In the rows, 128 means zero.
Each named turn below is shown by a few rows before and after it. Which turns, in which order, take the first row of each later pair to the second? The first pair is answered.
turn Sil:
[123 127 135 142 105 110 116 133 124 100]  ->  [129 137 124 139 143 121 107 147 152 125]
[136 114 138 125 143 171 118 153 105 153]  ->  [121 104 141 127  87 145 135 138 108 106]
[ 98  88 156 137 130 180 129 129  84 165]  ->  [ 83  69 144 130  76 143 136 126 138 100]
[141 160 126 106 132 116 110  90 145 109]  ->  [150 169 129 112 146 129 105  92 124 129]
turn zikil:
[116 115 112 145 116 138 127 148 162 119]  ->  [133 129 110 136 155 133 119 143 164 139]
[137 122 136 136  83 114 129  98 116 113]  ->  [130 105 124 141  84 121 120 113 151 103]
[ 99 114 137 107 138 146 116 172 119 152]  ->  [104 115 137 107 146 143 115 163 120 158]
turn Pepa:
[141 147 107 104 165 102 109 119 186 134]  ->  [153 167 122 100 173  99 119  97 130 160]
[136 127  72 119 155 123 102 130 231 102]  ->  [164 169  85  98 185  84 113  80 175 123]
[129 145 148 141 141 130  97 111 160 131]  ->  [135 148 156 137 148 131 102 104 145 138]
[137 108 127 133 141 183 142 135  54 160]  ->  [115  78 116 146 125 201 130 170 111 141]
turn bafe:
[134 137 148 154 149 151 123 133 105 115]  ->  [130 134 149 155 149 157 123 138 115 115]
[117 110 117 136 131 155 136 133 129 146]  ->  [113 102 125 137 114 149 145 127 116 136]
[118 120 167 143  59 161 134 112  88 114]  ->  [148 154 171 128 113 149 126  88  67 155]
turn Zeza:
[146 145 137 123 137 135 131 128 118 115]  ->  [147 145 134 121 139 134 128 131 133 116]
[110 117 132 132 104 127 123 139 137 107]  ->  [113 120 141 132 104 122 129 126 113 111]
[148 148 123 134 128 156 132 149 100 151]  ->  [155 159 125 128 142 143 130 138 104 154]
[111  94 136 137 119 181 120 145  81 135]  ->  [134 125 145 117 134 144 127 105  54 146]
Now pairs of rows:
Between the rows of a pair lie 2 to 3 turns.
[128 125 146 111  61  80 167  84  98  99]  ->  [158 156 138 116 183 133 127 115  88 198] : Sil Sil
[150 124 149 129 155 130 124 101  74 161]  ->  [154 133 138 106 154  85 126  76 109 134] : Sil bafe
[147 127 128 109 159 161 121 172 174 138]  ->  [165 156 148 101 176 149 132 141 114 162] : Pepa Pepa Pepa
[119 135 153 171  73 127 142 161  71 110]  ->  [164 190 138 130 167  77 121 130 109 150] : bafe Zeza
[149 138 137 107 171 122 121  94 138 173]  ->  [110  89 126 126 110 146 124 134 186 120] : Zeza bafe
[128 107  97 108 164 131  98 123 211 137]  ->  [160 148 125 100 184 115 116  77 111 175] : Pepa Pepa
[153 129 156 114  82  89 130  54  67  91]  ->  [157 135 138  98  99  64 121  49 133  73] : Zeza zikil
[114 120 119 169  91 152 149 141 108 122]  ->  [143 148 121 157 149 145 139 123  94 161] : bafe bafe
[135 131 125 150  65 176 126 150  79 157]  ->  [157 163 107  96  82  77 122  96 152 114] : Sil Pepa Pepa
[136 133 152 144 128 144 142 103  60 151]  ->  [100  91 129 151  85 150 133 142 161  91] : Pepa Sil
[103  94 117 156 127 185 130 196 172 151]  ->  [145 151 109 102 179  85 132 125 211 139] : Pepa Pepa
[134 110 128 137 146 174 128 143 111 165]  ->  [151 134 138 113 129 113 148  90  88 140] : Zeza Sil bafe
